One turn moves each row of this set onto another row. After a few examples, where does it send each row asked below?
lov: [-1.33  3.40 -0.85 -0.63 -0.05  0.13 -0.31 -2.55  2.14 -0.21 -0.49  0.08
 -0.65  0.14 -2.85 -0.39  0.48]
fuvi: [-1.78  4.80 -1.12 -1.36 -1.59  1.10 -1.04 -0.59  0.36  0.41  0.45 -1.26
 -0.19  0.51 -1.85 -2.24  0.46]
mar: [-2.62  3.24 -1.29  2.53  2.89  0.16 -2.06 -0.03  0.27 -1.98 -4.10  0.24
  0.11  1.20  0.94 -1.27  1.23]
Zat: [-0.14  1.96  3.35  0.58  1.83 -1.11 -1.11  0.19 -2.02  2.53 -1.13  0.83
  0.21 -0.22  0.14 -0.85 -1.25]
mep: [-1.96  1.39  1.18  1.67  0.08  3.24 -0.42  0.94  0.51  2.09 -0.45  0.47
  0.84  3.36 -0.96 -0.98  0.49]
suzu: [-1.75  4.44 -1.50  1.15 -2.14  0.33 -1.32 -1.09  1.00  0.54  0.06 -1.37
 -0.48  1.07 -2.16 -2.91 -1.36]
nemi: [ 0.55  3.25 -1.35  1.45  1.91 -0.93 -3.23 -1.32 -1.58  2.19 -0.05 -2.45
  0.63 -0.30 -0.85  0.27  1.16]
Libal: [-1.87  2.76 -1.79  2.04  0.10 -2.67 -0.54  1.79  1.34  0.24 -2.17 -0.95
  1.13 -0.60 -1.50  2.88 -0.32]
puse: [ 1.22  2.58 -1.08  2.27  1.77  1.14 -2.74 -0.32 -0.86  3.23  0.28 -0.96
  0.93  0.48 -0.58 -1.10  0.69]
fugu: [-0.25  2.20  2.70  1.29  2.49 -2.04 -1.52 -1.06 -1.59  1.81 -0.99  0.86
  0.16  0.22  0.02 -0.61 -1.82]
duzo: [-1.43  2.55 -0.47  2.10 -2.97 -0.08 -0.72 -1.30  1.40  1.32 -1.58 -1.63
 -0.97  0.22 -2.72 -1.79 -0.80]
Kaner: [-2.41  2.35 -0.05  1.09  3.17  1.19 -1.65  2.00 -0.20 -0.49 -4.05  0.06
 -0.83 -1.07  0.49  0.31  1.68]
Kan: [-0.75  3.26 -2.07  0.44  0.47 -1.68 -0.79  2.33  0.77  0.79 -1.58 -1.05
  1.58 -1.65 -0.82  2.36  1.08]
mon: [-1.65  3.19  3.13 -0.02  1.03 -0.31 -0.98  0.43 -2.34  1.38 -0.74  0.87
  0.87  1.92  0.79 -2.26 -1.36]
lefo: [-1.50  3.40 -0.06 -1.35 -1.78  1.28 -0.54  0.46  0.26  1.56 -0.36 -1.60
 -1.20 -1.35 -2.47 -0.85  0.62]
rodo: [-0.62  2.54  2.66  0.93  2.23 -2.49 -1.29 -2.25 -1.71  0.79 -1.54  0.65
  0.76  1.00  0.21 -0.71 -0.84]
pozeg: [-0.24  4.35 -3.05  0.33  0.85 -0.79 -1.24  2.83  0.59  0.67 -0.57 -0.28
  2.12 -0.73 -0.15  0.83  0.77]
vibuf: [-1.49  3.04 -0.20  0.47 -1.12  0.62 -0.73  0.62  1.22  2.05 -0.03 -1.30
 -1.92 -1.58 -3.07 -0.22 -1.65]
sur: [-4.02  1.92  1.49  1.06  0.02  1.85 -0.28  0.38  0.33  0.56 -0.69 -0.20
  0.26  4.26 -1.40  0.40 -0.05]
subot: [ 0.25  1.65 -0.17  2.30  0.69  2.72 -1.67  0.83 -0.05  3.39 -0.14  0.18
  0.90  2.08 -0.66 -1.39  0.59]
ruk: [-2.20  2.52 -1.41  1.59 -2.26  0.01  0.31  2.28  1.53  0.30 -2.73 -0.05
  2.48  2.03 -0.23  0.12  1.39]
rasov: [-1.93  2.07  3.54  1.37 -0.18 -1.99 -1.07 -1.02 -2.47  1.14 -2.35 -0.27
  0.56  1.86  0.19 -1.45 -0.89]
Ton: [-3.13  3.78 -0.91  2.85  2.42  0.83 -2.73  2.76 -0.78 -0.52 -3.12 -0.64
 -0.76  0.30  0.90 -1.64 -0.91]
keful: [-2.68  3.15 -1.90  2.23 -0.14 -2.35 -0.24  0.96  2.15 -0.69 -1.98 -0.35
  1.55  1.37 -1.15  2.06 -0.80]
Mogu: [-1.32  2.14  3.10  0.58  0.78 -2.50 -0.99 -2.10 -2.17  0.65 -2.40  0.20
  0.72  1.41  0.29 -0.84 -0.29]
fekiv: [-2.87  4.02 -0.94  1.04  3.60  1.23 -2.28  2.15 -0.42 -1.29 -2.76  0.21
 -0.53  0.08  1.03 -0.89  0.52]
babur: [-2.24  1.51 -0.02  3.37  2.82  0.45 -1.53  1.73  0.34 -0.15 -4.49 -0.21
 -1.26 -0.86  0.05  0.54  0.23]
Taba: [-1.39  2.89 -1.87  2.53 -1.89  0.34 -0.46  3.64  1.17  1.45 -1.96 -0.34
  2.14  0.96 -0.10 -0.69  0.17]
zodi: [-1.40  3.73 -1.12  0.58  0.37 -0.08 -0.92 -1.33  2.10  0.63  0.67 -0.22
 -1.38 -0.50 -3.12 -0.30 -2.08]
balo: [-0.79  2.45  3.29 -0.40  1.46 -0.35 -0.96  0.69 -2.37  2.11 -0.92  1.07
  0.58  0.70  0.58 -1.49 -0.62]
zum: [-1.32  2.10 -0.06  0.31 -2.32  0.08 -0.02 -2.20  1.66  0.83 -1.85 -0.91
 -0.71 -0.09 -2.93 -0.62  1.22]
Mazok: [-3.11  2.65 -0.10  3.15  0.83  0.82 -2.20  2.53 -0.93  0.01 -4.79 -1.28
 -0.79 -0.01  0.79 -1.51  0.49]
geb: [-0.73  4.19 -2.88  1.97 -0.36 -0.18 -1.07  3.61  0.87  1.41 -0.53 -0.28
  2.21  0.32  0.09 -0.71 -0.50]
Kepi: [-2.58  2.57 -0.92  4.13  3.24 -0.14 -2.17  0.50  0.74 -0.82 -3.87  0.14
 -0.65  0.58  0.41 -0.63 -0.70]
maz: [-2.81  3.24 -1.80  1.38 -1.06 -1.20  0.24  0.91  2.04 -1.04 -2.27  0.19
  2.45  2.58 -0.50  0.94  0.62]
zan: [-1.35  3.21 -0.27  1.10  1.24 -2.17 -2.84 -1.31 -1.80  1.04 -0.87 -3.52
  0.04  0.00 -1.58  1.79  0.90]
lur: [-2.80  2.56 -0.41  2.00  1.15  0.79 -1.84  0.97 -0.74 -0.99 -5.01 -0.72
 -0.01  0.63  1.05 -1.35  2.26]
zot: [-4.89  2.59  1.39  1.27  0.34 -0.41 -0.94 -0.33 -0.25 -0.37 -0.83 -1.91
 -0.08  3.62 -1.98  1.53 -0.67]
rez: [-3.68  2.97  0.68  1.27  0.55 -1.96 -1.89 -0.92 -1.42  0.17 -1.14 -3.36
 -0.36  1.58 -1.94  2.19 -0.19]
Sipaz: [-2.12  2.75  3.24  1.11  0.31 -1.33 -1.26 -0.15 -2.26  1.22 -1.39  0.35
  0.64  2.41  0.47 -2.21 -1.88]

geb turns into Libal
Zat turns into Mogu
Where do these go?
lur turns into fekiv
zum turns into fuvi
zot turns into subot

